Look-ups in named tables: a row name and a column name give one cell, copied from the table.

taf:
,guk,vab,zuralop,zesabi,tula,kavutot,zikalu,sililo
porot,0.7,-0.5,0.1,-0.5,0.0,0.6,-0.4,0.1
padu,0.5,-0.3,0.5,-0.3,-0.2,0.6,-0.3,0.3
getiv,0.4,-0.7,0.4,-0.2,-0.7,0.3,0.1,0.4
tuz,0.6,-0.4,0.3,-0.3,-0.1,0.3,-0.3,0.1
vef,0.6,-0.4,0.4,-0.1,-0.1,0.1,-0.2,0.1
mudagur,0.6,-0.3,0.4,-0.1,-0.1,0.2,-0.1,0.1
fibafi,0.2,-0.3,0.4,-0.2,-0.1,0.2,0.0,0.1
lifelov,0.6,-0.6,0.3,-0.3,-0.3,0.3,-0.2,0.2
zifudi,0.6,-0.3,0.4,-0.2,-0.1,0.2,-0.2,0.1
ral,0.6,-0.3,0.5,-0.1,-0.1,0.3,-0.2,0.2
gak,0.7,-0.6,0.0,-0.5,-0.1,0.4,-0.3,0.1
poni,0.3,-0.3,0.3,-0.2,-0.2,0.2,0.0,0.2
fulizug,0.6,-0.3,0.5,-0.1,-0.1,0.2,-0.2,0.2

lifelov, sililo => 0.2
fibafi, zesabi => -0.2
vef, sililo => 0.1
gak, vab => -0.6
fulizug, vab => -0.3
lifelov, zesabi => -0.3
vef, kavutot => 0.1
zifudi, sililo => 0.1
gak, kavutot => 0.4
getiv, vab => -0.7
tuz, kavutot => 0.3
Which row has the largest zikalu? getiv

bubezi =
	luri	lifed	pif	rubir	livete	kur	duk	sidupo
rulat	-5.5	-5.4	-2.9	-5.0	-4.3	-5.1	-5.2	-5.0
zaf	-5.5	-5.2	-5.5	-5.3	-5.4	-5.5	-5.0	2.6
rugugiv	-5.2	-3.8	-5.4	-4.8	-3.7	-5.3	-5.0	-5.5
belag	-2.4	-4.9	-5.4	-5.0	-5.3	-3.7	-3.3	-3.9
fol	-4.8	-5.5	-5.2	-1.5	-0.8	-4.6	-4.4	-5.5
dis	-5.0	-5.4	-4.9	5.0	-5.1	-3.7	-4.2	-5.0
bag	-5.2	-5.2	-5.2	-4.2	-4.5	-4.8	-5.3	-4.8
zelitu	-5.5	-5.0	-5.5	-5.1	1.4	-5.5	-5.4	-5.3
dar	-4.8	-5.4	-5.2	-3.2	-5.2	-4.1	-3.7	-3.5
kunez	-1.7	-3.8	-5.5	-3.7	-5.4	-1.0	-2.8	-2.0
pudol	-4.5	-4.6	-5.3	-5.2	-2.8	-5.0	-5.5	-5.4
vegen	-5.2	-4.1	-5.5	-5.3	-2.5	-5.5	-5.0	-5.3
zenerog	-5.3	-5.3	-5.0	-4.0	-2.4	-4.1	-4.4	-4.8
zor	-5.5	-5.4	-5.4	0.9	-4.4	-4.6	-4.3	-5.4

What is the livete of fol in bubezi?
-0.8
What is the lifed of pudol in bubezi?
-4.6
What is the livete of zor in bubezi?
-4.4
What is the duk of pudol in bubezi?
-5.5
What is the kur of zenerog in bubezi?
-4.1
What is the livete of pudol in bubezi?
-2.8
What is the rubir of belag in bubezi?
-5.0
What is the sidupo of fol in bubezi?
-5.5
What is the kur of pudol in bubezi?
-5.0
What is the duk of kunez in bubezi?
-2.8

Table kom
         mipiri    fen   tiru    muz  tivugo  fegima    veb    gik    vik
kur       0.463  0.560  0.550  0.348   0.776   0.548  0.104  0.504  0.195
gefit     0.584  0.819  0.286  0.840   0.742   0.409  0.129  0.585  0.255
lepuvid   0.257  0.508  0.101  0.586   0.991   0.031  0.433  0.244  0.538
disi      0.660  0.510  0.659  0.501   0.294   0.437  0.129  0.696  0.167
kig       0.864  0.669  0.136  0.280   0.507   0.650  0.258  0.234  0.720
venik     0.471  0.443  0.373  0.568   0.244   0.291  0.314  0.428  0.207
rimeve    0.394  0.367  0.221  0.281   0.772   0.350  0.429  0.276  0.562

kur, muz -> 0.348
gefit, vik -> 0.255
kur, fen -> 0.560
lepuvid, tivugo -> 0.991
gefit, veb -> 0.129
kig, mipiri -> 0.864
venik, veb -> 0.314
kig, tiru -> 0.136
gefit, fen -> 0.819
disi, fegima -> 0.437
kur, tiru -> 0.550
venik, fen -> 0.443
gefit, muz -> 0.840
disi, gik -> 0.696
disi, mipiri -> 0.660
disi, tivugo -> 0.294
Which row has the largest mipiri? kig

mitefo =
|  | fulom | kuz | danizik | mem | zozu | fefili | bopeg |
|---|---|---|---|---|---|---|---|
| fikag | 21241 | 32653 | 44662 | 56413 | 65989 | 72534 | 75351 |
| ves | 13379 | 22208 | 32905 | 45502 | 58108 | 67105 | 74020 |
| gov | 36286 | 23920 | 13125 | 9703 | 8978 | 14270 | 21112 |
| saz | 41685 | 29978 | 18677 | 11075 | 8478 | 9993 | 17685 |
| geduf | 57017 | 44883 | 32350 | 22197 | 13089 | 9697 | 9366 |
| nurom | 17529 | 10551 | 8800 | 11471 | 18018 | 29156 | 40603 |
| neza | 54182 | 43134 | 29096 | 19515 | 12978 | 9177 | 9906 |

What is the mem of fikag in mitefo?
56413
What is the bopeg of nurom in mitefo?
40603
What is the danizik of fikag in mitefo?
44662
What is the bopeg of ves in mitefo?
74020
What is the fulom of ves in mitefo?
13379
What is the bopeg of geduf in mitefo?
9366
What is the kuz of saz in mitefo?
29978
What is the mem of saz in mitefo?
11075
What is the fulom of fikag in mitefo?
21241
What is the fefili of gov in mitefo?
14270
What is the zozu of geduf in mitefo?
13089
What is the zozu of neza in mitefo?
12978
Which row has the largest fulom? geduf

gited =
columns: livi, vigin, moponuf, lak, kisudu, nav, luvetil, doz, seg
paze: [6138, 20732, 21553, 12942, 79990, 2708, 21970, 28637, 42508]
pep: [83783, 33464, 28748, 30756, 44166, 31698, 25992, 27366, 17078]
gumema: [10423, 24794, 27382, 20132, 79059, 11982, 28103, 32742, 46875]

luvetil of paze: 21970
doz of paze: 28637
moponuf of gumema: 27382
vigin of gumema: 24794
kisudu of gumema: 79059
nav of pep: 31698
lak of paze: 12942
seg of paze: 42508
livi of gumema: 10423
livi of paze: 6138
doz of gumema: 32742
nav of gumema: 11982
moponuf of pep: 28748
livi of pep: 83783
luvetil of gumema: 28103
moponuf of paze: 21553
seg of gumema: 46875
vigin of paze: 20732
lak of gumema: 20132
nav of paze: 2708

gef =
	voroler	rar	tiri	botik	vavoleg	mano	dal	gat	pazare	molida
dar	6.744	0.131	-0.106	-5.255	-8.135	2.874	-4.773	1.829	-6.463	0.742
kame	-0.048	0.519	-0.327	-1.079	-1.195	-1.313	-2.670	0.079	-1.244	1.224
vel	-3.137	-4.386	-2.142	-1.814	0.656	-3.414	1.287	-0.369	-0.656	0.040

pazare of dar is -6.463
vavoleg of vel is 0.656
gat of dar is 1.829
gat of kame is 0.079
gat of vel is -0.369
vavoleg of dar is -8.135
tiri of vel is -2.142
dal of kame is -2.670
rar of dar is 0.131
molida of vel is 0.040
dal of vel is 1.287

